One turn moves every row onto another: examples first, then more rows asked:
rof: [-0.41  2.46  2.13 -1.11 -0.04  1.75  1.89  0.72  1.08  0.33  1.09 -0.82
 -1.25  1.82  4.72  0.32  1.20 -3.03 -0.53 -1.26  1.45 -2.02 -2.17]
dod: [-0.97  2.01 -0.67 -1.60 -1.04  1.93  1.51  1.64  1.53 -0.08  2.29 -1.25
 -2.49  0.26  2.17  0.91 -3.91 -3.16  0.04 -0.99  0.86 -0.04 -4.66]
tiga: [-2.09  0.39  0.12  0.09  4.11  2.22 -0.99  1.34 -2.18  1.54  0.49 -0.54
 -0.17  3.36  3.85  1.93 -1.82  0.97 -0.60  1.32  0.63  0.79 -2.68]
nat: [-3.01 -2.79  2.07 -1.10  0.08  2.99  0.56  0.30  0.03  1.38 -0.56 -2.04
 -0.19  0.18  4.40  0.94 -2.44 -1.74  3.23 -2.88  0.55 -1.01 -5.12]
sizik: [-4.16  2.75  2.31 -0.45 -0.66  0.90  1.73  3.84 -1.16  1.55  3.05 -0.12
  1.26  0.17  2.80  0.63  0.33 -0.68  1.14 -0.13  1.56  1.83 -2.81]
Fune: [-3.88  0.74  2.07 -1.66 -1.21 -1.32  2.04 -0.71 -1.29  0.62  0.80  0.19
 -0.59 -0.21  1.70 -0.95 -2.89 -2.44  1.53  0.64 -1.30 -0.33 -1.84]
zuvit: [-2.01 -0.62  2.07 -3.40  0.56  3.86  1.32  1.92 -2.11 -1.00 -0.22 -3.12
  0.14 -0.14  3.54 -1.68 -2.44 -1.24  1.49 -2.73  3.50  1.47 -3.41]
dap: [-1.04  0.25  0.45 -1.91  1.88 -0.51  1.31  3.57  0.38  1.23  1.60  0.06
 -1.86  4.09  4.73  1.52 -2.05 -1.51 -0.98 -0.77  0.35 -0.92 -4.26]
Giv: [-3.37 -0.68  3.76 -0.50  0.40  3.43 -0.24  2.15  0.00  2.37 -2.36  1.00
  0.26  2.05  3.80 -0.19 -2.13 -1.10  0.90 -2.87  2.06  2.40 -2.71]
zovi: [-4.18  0.67 -1.47 -2.40  0.32  1.25  0.54  0.49 -0.54  1.66  2.53  0.17
  1.27 -1.21  3.86 -1.35 -3.09 -0.77  1.07 -0.75  1.79 -0.24  1.17]
mam: [-1.60  3.14  1.43 -1.50  2.32  3.25  0.60  0.21  1.36 -1.39 -0.32 -1.26
 -2.48 -0.47  3.67 -0.92 -4.10 -1.54 -0.82 -0.68 -0.38  2.42 -1.18]
nuber: [-1.61 -2.19 -0.30 -2.55  1.48  2.35 -0.98  1.66 -2.06  0.46 -1.09 -0.70
 -1.25  1.60  3.35  0.26 -3.61 -1.35 -1.94 -2.37  2.30  2.60 -3.63]
tum: [-0.97 -0.19  0.59 -0.22  0.34  1.42 -0.39  1.95 -0.94  2.04  0.60 -1.28
  2.70 -1.29  3.90 -0.94 -2.10  0.84  3.14 -2.18  1.22  1.76  0.48]
Zon: [-2.28  0.71 -0.46 -0.53  2.60  2.45 -0.72  1.21  0.83  1.45  1.04 -1.42
  3.43  3.53  2.77  0.48 -0.46 -0.84  0.49 -0.26 -1.27 -0.04 -1.76]
sola: [-0.85 -0.31  3.15 -0.97  1.07  0.35  1.28 -0.39 -0.05  1.50 -0.76  0.41
 -2.03  1.54  3.74  2.10 -3.18 -2.12 -0.90  0.80  2.90  1.89 -4.00]
rer: [-0.79 -0.43 -0.20 -0.09  3.91  0.31 -0.48  0.02  0.17 -1.02  1.20 -0.69
 -1.50 -1.26  4.68  0.12 -0.77 -0.71 -0.54  1.41 -1.02  0.52 -2.89]
niba: [-2.48  1.17  1.10 -0.48  1.86  0.08 -0.27  3.10 -2.51  0.41  1.73 -2.07
  1.49 -1.61  4.89 -2.05 -0.19 -1.88 -1.54  0.55  0.29  1.90 -1.24]
bomu: [ 0.46  2.01  0.86 -1.52 -0.84  1.48  3.05  1.14 -1.86  0.23  2.37 -1.51
 -0.33 -0.10  2.96 -1.07  0.47  0.16  1.40 -1.06  2.75 -0.59 -2.11]
kefu: [-2.08  1.54  1.47 -1.77 -0.56  4.26 -1.11  3.72  1.30  0.37 -0.36  0.35
 -0.44  2.29  3.86  1.10 -2.33  0.51 -1.99 -1.36 -0.18 -0.34 -1.27]
ropu: [-1.04 -0.42  2.33 -1.50  0.72  3.11  0.48 -1.59 -2.17 -0.90 -0.20 -1.75
  0.14 -1.76  6.74  1.54 -1.76 -1.37  0.55 -1.25  1.17  1.26 -1.59]
vuti: [-1.89 -2.50  0.62 -1.29  1.68  1.98  1.63  0.91 -3.52  1.68  2.84 -2.71
 -0.58  0.69  4.21 -0.49 -0.48 -2.67  0.11  0.29  1.47  3.42 -3.09]
Buzat: [-2.77 -0.47  0.66 -3.26 -0.99  2.26  0.66  0.10 -0.70  1.49  0.02 -2.38
 -2.67 -0.99  6.50  0.49 -0.43 -0.83 -0.18  0.90 -0.09 -0.40 -0.63]
gebe: [-4.44 -0.78  1.01  0.88  2.09 -0.03  0.75  3.74  1.23  0.46  3.43 -2.08
 -0.63  2.75  4.06 -1.50 -2.09 -0.59  3.09 -1.72  1.81  0.54 -0.98]
Sed: [-5.53 -2.39  2.15 -2.99  2.04  3.90 -0.08  1.51  1.32  2.13  1.61 -2.28
 -1.62  0.35  3.16 -0.32 -3.02 -2.11  1.09 -0.97  0.00  2.19 -1.80]
Rizur: [-3.07  1.66  1.91  1.78  2.31  0.24  2.33  1.15 -1.05  0.16  2.04 -1.25
 -2.34  0.36  2.14  1.01 -3.36  1.12  1.13 -1.56  0.83  0.45  0.50]
bune: [-2.80 -0.68  1.46 -4.08  1.43  1.37  2.36  0.16 -1.28 -1.16  1.14 -1.63
 -1.75  0.52  3.82  1.10 -1.29 -2.43 -2.51 -2.04 -0.94  2.40 -1.56]
lur: [-3.16  1.18  0.53 -3.03  1.05  3.05  0.02  0.65  0.16 -1.84  1.04 -1.89
  1.56  1.16  3.52 -1.77  0.93  0.88  1.25 -1.72  1.43  0.87 -0.17]
Deva: [-0.21 -1.54  0.60 -0.87  0.52 -0.17  0.86 -0.41  0.77  1.36 -1.51  0.12
  0.37 -0.25  3.37 -2.65 -3.63 -1.14  0.58 -3.52  0.61 -0.06 -3.06]
rinol: [-1.50  0.27  0.13 -3.42  0.33  2.14  0.62  0.13  1.94  1.09  1.77 -1.33
  1.08  1.73  5.32 -3.03 -2.26 -0.68  1.22 -0.12  1.32 -1.57 -4.63]
Bosug: [-2.30  1.00  2.08 -0.96  0.36  1.03  2.25  1.89 -0.02  0.64 -0.25 -1.80
 -0.97  1.24  4.25 -1.96 -3.60  2.03  3.62 -3.66  2.35  0.88 -2.65]
Lemen: [-1.09 -1.24  2.68 -0.81  0.42  2.35  2.82  2.89  1.14  0.56 -0.08 -0.58
 -2.64  2.56  5.04  0.54 -2.38 -1.13 -0.13  2.74 -0.19  2.51 -2.45]
guki: [-2.91 -0.34  2.86  0.97 -0.47  1.53 -0.04  1.99 -1.11 -1.08 -1.86 -2.08
  1.58  0.72  3.28 -0.57 -4.40 -1.67 -1.51 -2.85  1.13 -0.65 -2.25]
kazus: [-2.15 -0.68  1.75  1.04 -0.09 -0.69  0.37  3.42 -0.05  2.26  0.96 -2.36
  1.05  1.54  1.25  1.61 -4.18 -0.73  1.83  0.34  2.24 -0.07 -2.93]
Kup: [-3.76  1.27  1.86 -0.12  2.87  1.54  1.80 -0.04  0.33  0.96  1.83 -0.96
 -0.69  0.04  4.12  1.01 -1.82 -2.26  0.49 -3.45 -1.62  0.66  1.40]
Zulog: [-2.80 -1.86  2.12  1.09  0.86  2.93 -1.02  3.13 -1.78 -0.46  0.69  1.05
 -0.77  0.86  5.16 -0.52 -1.52 -3.25  2.42  0.98 -0.93  1.59 -0.75]
kefam: [-2.85 -0.89 -0.13  0.43  0.77  0.08 -0.20  1.76 -0.75  0.66 -0.48 -1.68
 -1.87  2.67  4.32  1.39 -5.22  1.53  0.32 -2.93  0.73  0.09 -3.70]
Bimu: [-1.33 -0.28  1.77 -2.57 -0.38  0.99  0.39  3.27 -1.79  2.52  0.21  0.07
 -0.39  0.13  3.58 -0.92 -0.56 -2.82  3.18  1.17 -1.59 -0.97 -2.58]
pek: [-3.21  0.55  1.31  0.35  1.64  0.89  1.93  0.80  1.34  0.01  2.94  0.80
 -2.31 -0.04  2.38  2.76 -0.78 -0.03  2.24  0.40  0.05  1.20 -4.04]
gaper: [-2.60 -1.92  1.70  0.56  0.85  0.54  1.87  1.41  1.10  1.40  2.61 -2.74
 -0.31  2.76  2.68 -1.21 -0.36 -4.64 -0.07 -0.23  0.70  2.54 -2.35]
lisuz: [-2.67 -0.33  1.65  0.47 -1.21  0.34  2.52  1.78  1.12 -0.57  2.81 -1.32
 -1.16  0.64  5.25 -2.12 -5.07 -1.79 -1.32 -2.79 -0.20  1.22 -1.09]
kebod: [-4.06  2.53  0.48 -0.58  1.35  3.94 -1.83  2.06 -0.14  0.84  0.31 -3.72
  0.51  1.06  6.23 -1.35 -2.52 -0.40  1.17 -0.11 -0.62  2.19 -1.82]
kot: [-3.30  1.15  1.41  0.81 -0.30  1.35 -0.53 -0.69 -0.82 -2.33 -0.04  2.38
  0.47  1.77  3.53 -0.43 -2.39 -1.27  0.64  1.38 -0.06  0.27 -1.27]
keni: [-3.15  0.93 -1.34 -0.77 -1.19  1.60 -0.21  3.00  0.72  3.80  2.93 -1.73
 -0.61  1.63  4.30 -1.14 -2.55 -2.23  2.02 -1.12  0.90  2.80 -3.76]
Rago: [-2.80  0.24  0.43  0.24  1.01  2.19  2.22  3.57  0.65 -0.69  2.64  0.13
  2.26  2.41  2.76  0.12 -5.09 -1.07  1.12  1.66  1.39  0.29 -1.83]

gaper moves to rof
bune moves to lur
And these:
ropu moves to tum
Sed moves to rinol
rer moves to niba
tiga moves to vuti
Giv moves to nat
Bimu moves to Fune
Bosug moves to kefam
Lemen moves to Buzat
keni moves to dod

